Some points:
[-1.59  3.22  2.33 -0.73  1.95 -2.90 -2.18 -1.48 -0.51 -1.28  2.37  0.17 -0.44 -1.26 -1.27  1.05  0.71  0.59  1.12
 -1.62 -0.12 -2.88  2.46  1.32]
[-2.63 -1.46 -0.10  0.55  0.34  0.59 -1.06  0.86 -0.11  0.03  0.44  0.22 -0.75  0.06  1.10 -1.10 -0.25  0.33 -0.51
  1.26  0.35 -0.36  0.32 -0.08]
[-0.32 -0.55  0.49  0.69 -1.45 -0.41 -0.65  0.14  0.38 -0.84 -0.41  1.80 -2.24 -0.25  0.70  1.02  0.78  0.23  1.00
 -0.07  0.72  1.44 -0.04  0.09]
[-1.32 -2.36  0.66  1.07 -1.01 -0.31  0.47 -0.58 -1.01  0.07 -0.23  0.20 -0.39  0.49 -1.23  1.84 -0.96 -0.33 -0.54
 -0.64  0.70  1.43  0.38  0.31]
[ 0.41  2.20 -0.38  0.39  0.27 -1.51  2.48  2.36 -0.03 -3.06 -0.55  0.93  2.41  0.36  0.72 -3.74  1.05  0.46 -0.80
 -1.11 -1.64 -2.82 -1.58 -0.71]
[ 0.21  0.93 -0.79 -1.15 -0.83  0.50 -0.77 -0.22 -2.63  0.13  0.59 -1.55 -3.16  0.52  0.77 -1.95 -0.18 -0.62  0.13
 -1.84  1.05 -0.76 -0.39 -1.70]
[ 1.72  0.38  1.25 -1.75 -1.72  2.14 -1.14 -0.49  0.26 -0.62  1.42 -0.13  0.23 -0.15  1.12 -0.42  0.01 -0.95 -0.54
 -0.60  0.79  2.37 -0.89  0.25]
[-0.14  1.80 -0.25 -0.80 -0.78 -1.90  1.10 -0.12 -0.66  0.67 -0.24  0.16  0.34 -0.98 -0.94  1.89 -0.44 -0.20  1.69
  1.52 -0.32  0.36 -0.70  0.39]
[-0.10  1.52 -0.17 -0.84  0.34  0.05 -1.22 -1.56 -0.07  1.30  0.53 -0.45  1.17 -0.08  0.46  2.07 -0.82 -0.84  0.04
  1.03 -1.13  0.21 -1.05 -0.18]
[ 0.94 -2.80  1.18  0.90 -0.24 -0.36 -0.02  1.25  0.20  0.42  2.42  0.05 -0.69 -0.44 -1.25 -0.83 -0.87 -1.11  0.39
 -0.45  0.89 -0.76  0.17 -0.11]
[ 0.20 -0.10  0.51 -1.46 -0.78 -0.21 -0.91 -1.94 -0.03 -0.83 -0.44  0.60  2.51  0.55  0.62  0.46  1.79 -1.40 -0.39
  1.05 -1.00  1.11 -0.66  0.93]
[ 0.21  0.75  0.06  4.02 -1.13  1.18 -0.88  0.13 -0.14  0.22 -0.32 -0.62  0.70 -0.71  0.13  0.19 -0.46 -0.92  2.24
  0.61  2.05 -0.14 -1.14  0.63]
[ 0.77 -0.79  1.31 -0.75  1.29 -0.24 -1.50 -0.15  0.20  1.04 -0.71  1.36 -0.19  0.27  0.66  1.90  0.91 -0.16 -0.26
  1.15  0.20 -1.97  0.72 -0.36]
[ 0.34  2.27  0.86  0.69 -1.83  0.72  1.47  1.60  1.41  0.08  0.84  0.18 -0.80  0.62 -0.02  0.51  0.07  2.66 -2.46
  0.74 -1.50  0.24 -1.60 -0.97]
[-0.20 -1.97 -0.42  0.28  0.65  0.18  0.35 -0.46 -0.09 -0.01 -1.02  0.54 -0.03 -0.04 -1.13 -1.06  0.07 -1.15  0.46
  0.91 -0.20  0.90  1.15  1.19]
[ 1.51 -0.70 -0.13  1.50 -0.40  0.67  0.06  0.85 -1.63  0.41 -0.08  1.24 -1.44 -0.78 -1.37  0.22 -0.83  0.66  1.58
  0.69 -0.98  0.38  0.10 -0.63]
[-0.96 -0.17 -0.12 -1.81 -0.66  1.63 -0.14 -0.22  0.83  0.12 -1.38  1.35 -0.19  0.18 -1.07  1.84  1.43 -0.75  0.86
  0.41  0.74 -0.34  0.04 -0.31]
[-0.43 -0.63 -2.36  1.85 -0.77 -0.75  0.61 -0.75 -1.04  1.96 -1.81  1.75  1.76 -0.48 -0.29  2.45 -3.30 -0.96 -1.70
 -3.75 -0.77 -1.20  0.47 -0.48]
[-0.58  0.64  0.26  0.64 -0.77 -0.51 -0.18 -1.69  1.14  0.77 -0.54 -0.84  0.84 -0.50 -0.31  1.65  1.33 -0.40  1.01
  0.25 -0.21  1.46  0.97 -0.49]
[ 0.77  0.54  0.33  1.50  0.84 -0.35  0.07 -0.56 -0.45 -0.02  0.25  0.08 -1.94  0.47  0.02 -0.16 -2.45  0.98  0.12
  1.02  0.33  1.97  0.22 -0.40]
[-0.06  0.43 -0.48 -0.22 -1.02 -0.91 -0.68 -0.03 -0.11 -0.27 -0.54  0.09  1.02 -0.22  0.85 -1.20  1.41 -0.94 -0.30
  1.17 -0.68  0.27  1.07  0.78]
[-0.19 -1.67 -0.40  0.90  0.61 -1.03 -1.10 -1.57  2.05  1.12 -1.57 -1.60 -0.88  0.27 -2.32 -1.90  0.62  1.05  1.87
  0.26 -2.22 -0.27 -0.30  1.47]
[ 0.27  0.51 -0.98  0.04 -1.10 -0.50  0.06  0.24 -0.05  0.84  0.08 -1.20  0.08  2.35 -0.43  1.34  0.25  1.46 -0.08
 -0.33 -0.74  0.81  2.00 -0.04]
[-0.65 -0.32 -0.08 -0.10  0.39 -0.85  0.88 -0.58  0.53  0.41  0.53 -0.42  1.18  2.15  0.15  0.90 -0.36 -1.12 -0.60
  1.63  0.13 -1.27  0.63 -0.06]
[ 0.78  0.52  0.44 -0.69  0.38  0.86  1.06  1.14  0.28 -1.52 -0.06  0.95 -0.83 -0.26  1.14 -1.47 -1.04  0.28 -0.51
 -1.06 -1.33 -2.79 -1.48 -0.10]
[ 0.94  0.30 -0.47 -1.76  0.12  1.12 -0.07  1.90  0.38 -0.79  1.70  0.10  0.36 -0.76  0.80 -0.51 -0.44  1.00 -0.94
 -0.17 -0.38 -1.88 -0.10  0.91]
[ 0.15 -0.16 -1.06  0.56 -0.03  0.44  1.23 -0.56 -1.22  0.63  1.66 -0.64  0.70  0.20  0.00 -0.26 -1.27  0.88  1.44
  0.14 -0.46  0.83  0.57  0.11]
[ 0.69  0.73 -1.16 -1.17 -0.17  0.94  0.36  0.60 -0.14 -0.73 -0.47  1.65  0.07 -0.02 -1.46 -3.10  1.26  0.67 -0.75
  0.27  0.91 -0.17 -1.22 -1.38]
These points spread out most along one direction. Take the direction at right angles to it along which they spread out most. Then take the direction at right angles to both along which they spread out most. Go by this last direction. How far along it is each point below, from 0 to 99? The average is 50, and the first point in the table lies past the average. One standard deviation of the points above along it is 16.
[-0.59 -1.35 -0.57 -0.42 -0.92 -0.96 -1.41  0.11  0.28 -0.92 -0.20 -1.16  3.05 -1.00 -1.36  2.65  0.41  1.08 -0.68
  0.06 -0.26  0.27  1.56  0.04] 56
[-0.08 -0.77  1.45 -0.04  1.04  0.41  1.30  0.35 -0.51  0.22 -1.46 -0.40 -0.82 -0.39 -0.28 -1.66 -0.85  0.55 -0.73
 -0.66  0.50 -1.31  0.76 -0.35] 59
[ 0.92 -0.27 -0.25 -1.46 -0.09  0.38  1.76  0.14  0.29 -0.90 -0.26 -1.30 -0.49 -1.02  1.98 -0.47  0.76  0.91  0.44
 -1.16  1.77 -1.23 -1.25 -0.22] 44
[-0.71  0.40  0.12 -0.72  0.43 -0.13 -0.41  1.25  0.33  0.89 -0.75 -0.25 -0.35  0.36  0.20 -1.72  0.64 -0.72 -0.87
  2.18  0.40  0.70 -0.48  0.35] 30
[-0.35 -0.81  1.90  0.37  2.44  0.51  0.18 -0.09 -2.62  0.58 -0.40 -0.83 -1.50 -0.01  0.41 -0.16  2.17  0.53 -1.84
 -1.34  1.03  1.84 -0.05  0.55] 41
[-0.90 -0.33  0.24 -0.30  1.13  0.96  0.30  0.92  0.85 -0.36  0.20 -0.93 -0.07  0.83  1.21 -0.87 -1.40 -0.06  2.24
 -0.93  0.10  2.54 -0.21 -0.22] 40
[ 0.86 -1.48 -0.49 -0.62 -0.14 -0.41  0.20 -0.44  1.56  0.58  0.71 -0.71 -0.33 -0.38  1.61 -2.24  0.61 -0.45 -0.29
 -0.33  0.84  1.65 -0.92 -0.78] 30
[ 0.12  1.57 -2.71  0.85  3.63  0.98  0.39 -0.34  2.07 -0.32 -0.29 -0.39  1.15  0.04  0.09  2.83 -0.35 -1.26 -1.85
 -0.27  0.45 -0.63  0.45  0.26] 68
